rotation ticks, each row followed by its count of ticks:
The counts run from 0 to 649.
[141 186 124 165 156 109 173 124 122 145 127 109 120 150 108 149 112 117
  95 118 119  90  80 148 130 130  74 192 122 155 143 134 106 138 112  94
 102 180 150  93 115  91 142 129 103 102 104  92 121 168 117 126 128 126
 125 140 117  86 121 162 118  87 139]
326
[163 178 112 162 142 114 129 137 137 142 137 115 110 166  72 110  93  80
  89 108 100 124  70 143 127 149  73 137 181 119 164 103 101 108 122 157
 146 138 145 118  88 110 108 116 110 137 148 127  80 168 137 130 162 157
 159 127 110 148 117 147 118 150 134]
223
[127 153 116 162 102 105  69 124 143 106 117 158 150 182 136 156 116  99
  87 140  76 158  93 126 141 130 108 176 148 153 150 109  81 131 120 107
 103 122 103 121 114  88 135  93 140 134 166  74 181 130 151 122 156 122
 104 137 139 139 150 141 118 156 142]
1
[167 172 107 128 119  80 102 144  85 132 132 126 105 155 162 125 134  92
 136 123  86 145 109 142 135 108  67 126 160 140 148 139 106 101 123  90
 126 114 103  92 118 112 130 110 148 149 157 124 127 130 156  55 116 117
 102 194 107 140 120 176  89  98  86]
92
[149 128 131 113  68  81  71 112 126  83 135 119 133 129 118 122 111  85
 140 150 112 124 107 128 136 105 142 170 154 100 171 134 162 161 130 121
 170  82 130 130 125 133 127 130 136 175  94  86 116 125  92 112 163 108
 149  87  82 103 172 134 110 118 149]
361
[117 164 111 161 111 120  57 148 131 113 151 116 135 111 108 170 148 109
  64  85  72 153 110 117 114  93 129 159 156 144 111 122 130 157 111 154
 116 130 122 166 123 132 119 128  98  97 168 131 147 129 147  98 166 121
 141 124  87 108 149 164 111 123 151]
484
[ 95 160  89 152 122 116  83 128 133 136 141 166 104 178  85 129 115  94
  95 117 101 148 101  97 134 151  98 172 151 124 180  97 124 139  76 154
 122 112 150 131 105  93 131 114 164 107 143  89 173 138 130 106 179 175
  97 102 125 140 165 134  86 106 147]
587
[116 126 118 140 131  90  93 107 123 171 155  92  96 186 118 128 184 117
 129 139 100 127 135 140 115 128  71 165 164 144 146 117 136 199 130 104
 142 130  84 103 135  83 114 143 111 129  88 100 162 124 148 121 128 151
 136 173 109 151 111 143 102 115 118]
247
[168 133 177 108 115 140  85 159 130  94 142 123 148 145 122 133  77  96
  97 138 107 116 108 137 132 123 123 184 159 106 138  98 142 133 155 194
 130 110 132 158 122  85 157 126 111 151 108  90 105 136 137 158 190 140
 143  89  95 104 151 102 150 175 182]
372
[138 104 137 115  94 102  86 115 120 166 138 103 114 184  70 126 161  89
  72 150 107 109 128 104 114 128  81 155 115 153 140 141 105 147  95 154
 119  98 112 117 131  41 139 162 163 130  92 101 149 146 122 140 138 152
 139 117 120 107 136 111 128 101 122]
583
[ 96 150  99  89 128  99 102 160 139 113 155 172 114 177 123 149 168  87
 117 135 148 161  98 115  74 138  96  97 107 153 129 146 138 142 105 145
 126 134 115 169 177  84 154 137 138 166 131 137 161 131 147  72 126 128
 122 108  87 119 137 140 126 105 149]
77
[139 176 121 104 147 129  94 160  91 111 146 120 110 141 160 129 127 109
 158  93 142 144  94 191 119 113 117 156 171 140 137 150 143 138 151 155
 113 139 161 156 141 116 146 105 139 105 158 117 135 127 147  88 173 165
 107 162  76 124 132 156  69 111 110]
457
[ 85 180 137 150 161 109 108 135 127 110 164 143 133 119 114 136  94 117
 110 106 160 121  61 164 120 133 106 156 126 135 136 145 195 163 116 125
 106 140 156 149 130 163 149 116  80 141 175 136 116 133 166 126 138 169
 124 121  81  98 128 170 126 110 137]
296
[143 164  72  92 111 100 122 172 100 101 155 134 101 134 146 131 159  87
 135 135 115 151 141 107  99  84  78 123 165 156 159 126 118 115 141 135
 164 158 158 155 143  84 115 148 134 135 139 107 106 123 149  67 146  92
 110 133  64 105 132 175 108 116 147]
89
[116 156  68 102 149  95 136 126 109 110 178 146 120 102  99 159  97 109
 129  81 138 107  83 160 132 100 115 154 146 135 114 132 151 102  96 124
 118 168 157 122 121 128 138 105 147 132 137 110 138 158 136 124 135 138
 138  99 102  86 107 156  99  22 116]
315
[130 154  85 155 161 103 123 110 165 104 142 169 137 121 132 174  92 108
 114 125 129 185  62 122 138 118 133 144 143 141  71 108 153 131 115  98
 104 150 109 119 121 117 147  92 123 152 124 104 171 160 149 121 153 153
 118  92 117 128 137 153 134  78 196]
154
[174 154 143 112 160 140 118 180  81 132 142 137 110 163 152 127 102  88
 110 118 106 132 101 183 101 103  86 147 163 145 150 155 115  86 141 161
 127 110 144 120 121  89 142  64 132 127 173 151  95 141 154 102 156 125
 106 148  74 109 115 144 112 157 105]
455
[152 174 144 105  83  78  79 115 120  80 159 142 153 168 135 149  94  69
 122 153 103 118  99 151 154 135  96 156 106 118 150 120 129 102  93 100
 110 106 107 132  96  98 144  94 144 189 132 107 139 118 136 127 116 120
 122  94 170 123 152 159 143 121 125]
182
[166 158 137 101 131 150  77 178  73 109 156 103 139 129 141 150 126  86
 116  99  94 161 108 160 117 107  75 142 153 115  66 131 144 106 121 177
 112 147 124 154 119  79 159 101 125 129 165 167  97 123 170 152 142 156
 142 114 102 127 125 154 142 136 138]
636
[109 137 101  93 159  87  87 126 147 120 194 143 120 148  86 130 117 114
 113  94 144 144 125 144 126  95  79 142 142 155 102  85 171  99 102 131
  94 114 115 159  91 116 104 110 124 138 163 119 132 113 147 166 143 198
  96 127 148 127 109 151 133  86  99]
52
[179 142 133 112  69 103  97 158  91 125 114  94 116 160 173 120 161  76
 122 129 115 123  97 152 102 123  61 111 145 111 135 149  99 126 153 151
 147 158 132 116 138  60 166 154 132 172 127 121 114 134 147  94 104 122
 154 130  93 155 118 156 151 146 133]
442
[125 141 109 113 116 115 144 159  98 136 131 144 144 107 101 162 157 100
  91 108 121 112 113  97  87  90 102 166 116 168 120 171 128 147 125 127
  93 165 175 168 118  91 133 155 153 121  98 108 129 159 142  97 168 120
 136  98  93  54 119 156 110  91 161]
321
[162 147 109 162 137 108  69 113 135 116 114 129 121 100 152 144  98  98
 105  89 120 172  68 163 132  79 129 136 148 173 105 143 151 109 141 105
  96  67 101  82 114 162 146  94 128 117 175 139 136 138 113  93 148 154
 121 141  74 124 140 150  98  93 115]
123
[170 145 108  86 124 104 128 164  77 144 166 163 118 171  85 131 135  86
 120 141 110 137 128 118 121 130  59 114 155 121 117 138 117  88 104 148
 142 139 119 145 130  77 112 113 187 186 121 133 126 137 183 128 137 117
 121 118 106 133  91 143 139 108 131]
423
[138 143 132 100 128 116 148 151  90 159 154 139 129 117  92 167 160  83
  97 127 121 102 108 130 110 108  96 163 118 157 113 189 126 149  96 135
 107 161 142 154 148  90 139 148 155 131  84 135 133 161 111 116 145 129
 159 107  91  51 115 137 103  85 139]
320
[108 142 124  91 168  94 101 154 129 143 175  84 131 141 133 145 133 102
 102 127 136 155 103 166 115 116 101 138 127 159  72 143 159 149 147 116
 114 117  85 150 136  86 149 116 109 124 149 162 102 141 173 141 119 177
 121 184  99 102 104 143 123 136 100]
641
[148 173 147 158 141  99 100 121 145 121 126 141 147 211 147 150  90 103
  84 163  92 139  73 152 132 143 111 176 152 145 161 106 102 125 120  99
 110 127 105  99 115  88 138  73 129 142 135  82 156 154 155 122 155 133
 110 147 147 137 144 128 119 176 140]
2
[162 178 113 122 155  74 130 115 147 157 144 100 133 156  62 119 116 106
  75 137 136 111  96 153 146 146  99 120 157 182 130 108 107 168 169 113
 137 109 111  76 117 102 106 116 126 139 111 120 103 139  97 146 152 157
 127 159 109 118 121 111  97  91 118]
570
[160 185 107 135  99 122 124 158  77 136 131 119  89 184 137  98 138  87
 116 154  96 123 139 120 125 140  39 163 129 115 168 130 113 104 107 114
 143 126 150 100 118  74 141 116 149 121 146 113  69 122 160 109 115 131
 102 154 125 140 152 184 123 124 105]
435
[120 158 175 155 146  93  86 125 139 141 130  94 137 178 107 113 120 102
 135 159 134 132  87 163 137 173  89 154 125 124 127 140 157 190 133 101
 116  67  83 115 100 132 130 117  95 150 117 143 102 130 139 151 147 203
 138 155 127 140 145 145 126 153 110]
34
[158 117 148  66  89  95  96 138  96 139 155 111 143 148  71 125 132  75
  90 135 124  90 122 149 141 136  92 130 112 130 152 151 114 154 118 151
 135  91 130 113 113  70 141 118 164 139 113 125  95 135  98 167 131 150
 146 102 109  89 123 106 115 115  83]
209
[175 134 143 117 117 132  89 154  92 126 115  81 115 103 134 135 107  94
  83 125  98 135  88 146 102  96 104 151 149 133 116 153 133 114 141 147
 138  92  73 113 148 121 131 119 118 128 143 158  63 162 130 103 144  86
 166 143  42  94 151 127 118 149 129]
119
[126 145 135  96 135  83  82 170 103 105 175 149 128 133 136 130 141 110
 137 149 112 149 132 132 106 110 106 139 173 120 128 129 188 157 123 149
 157 129 121 176 163 139 107 117 111 166 133 130 132 104 191 116 160 102
 138 131  48 122 125 159 113 140 169]
270
[169 178 149 101 128 108 105 151 110 129 114 118 149 149  65 128 155  83
  56 126 123 121  95 141 119 119  98 134 148 172 115 157  83 135 138 144
  84 109 113 157  99  95  74 144 151 136 133 148  98 149 108 155 177 142
 111 136 115 112 130 123 127 152 130]
564
[134 168 183  67 100  81  95 145 135  91 136 108 152 171 126 135 119  97
  82 170 157 110 117 152 118 122  80 155  95 156 147 125 128 147 126 106
 104 105 106 145 139  66 110 142 105 160 124  99  98 124 125 159 136 110
 103 127 121  99 155 130 160 170 132]
189
[171 168 113 137 101 119 110 117  89  90 123 140 126 156 124 111 110 117
 158 134 120 148  93 165 141 117 106 191 202 112 144 106 145 109 138 133
 134 117 128 122 123 133  95 108 140 141 117  66 114 144 145 146 200 106
 106 125  82 155 163 149 118 137 147]
11
[151 142 158 121 119 127 107 179  93 134 126 125 148 137 160 141 124  98
 112 145 115 128  90 154 115 138 112 143 130 137 149 179 121 195 150 160
 137 145 147 122 165  83 197 109 131 139 127 131 127 141 147  90 136 125
 162 131  54  95 112 119 103 155 148]
107
[161 100 103  89 112 110  90 134 105 147 137 118 102 168 121 122 138  94
  95 167 101 158 119 123  98 129  78 123 147 129 108 107 136 128 124 138
 178  96  69  95 149  54 128 107 138 157  91 116 105 149 150 128 140  96
 140 121  66 144 154 110 138 142 139]
603
[ 75 179  99 168 143  89 116 129 158 111 162 148 114 162  67 130 132 106
 125 115 133 146  78 123 125 143  74 145 150 130 156 108 158 148  97 106
 125 143 143 146  98 137  97 116  97 150 145 119 123 136 163 159 170 167
 112 100 134 158 151 171 130 106 143]
406
[174 153 134 122 126  83 119  90 129 132 126 129 139 170 122 160 121 113
  86 151 136 113  50 172 118 146 105 147 126 165 120 143 109 141 129  96
 109 146  80  71 153  91 130 113 136 164 112  92 156 173 111 107 106  90
 151 127  86 125 116 122 145 109 146]
338
[146 111 145 153 135 107  99 139 108 166 131  94 155 115  83 164 151  99
  76 135  77 127  99 115 114 109 120 167 130 153 120 163 125 189 129 103
 107 125  96 125 116 116 135 125 120 131 101 143 122 165 152 129 146 131
 185 138  99  64 114 132 114 146 128]
138
[147 183 119 117 129 100 123 157 134 127 124 128 119 158  71 130 179 102
 139 140 135 154  95 133 113 136  65 110 145 129 101 134 136 156 136 151
 134 157 130 163 132  86  90 160 103 175  92 139 119 148 129 140 155 138
 156  94  89 150 136 152 156 111 187]
411
[121 113 147  96 132  98  99 165 133 132 164 144 126 157 150 129 132 133
 143 150 126 145 142 130 131 113  96 133 175 127 143 120 183 182 164 147
 155 112 149 128 148 100 148  98 136 165 102  91 160  92 181 123 166 160
 115 122  78 130 105 116 125 114 168]
612
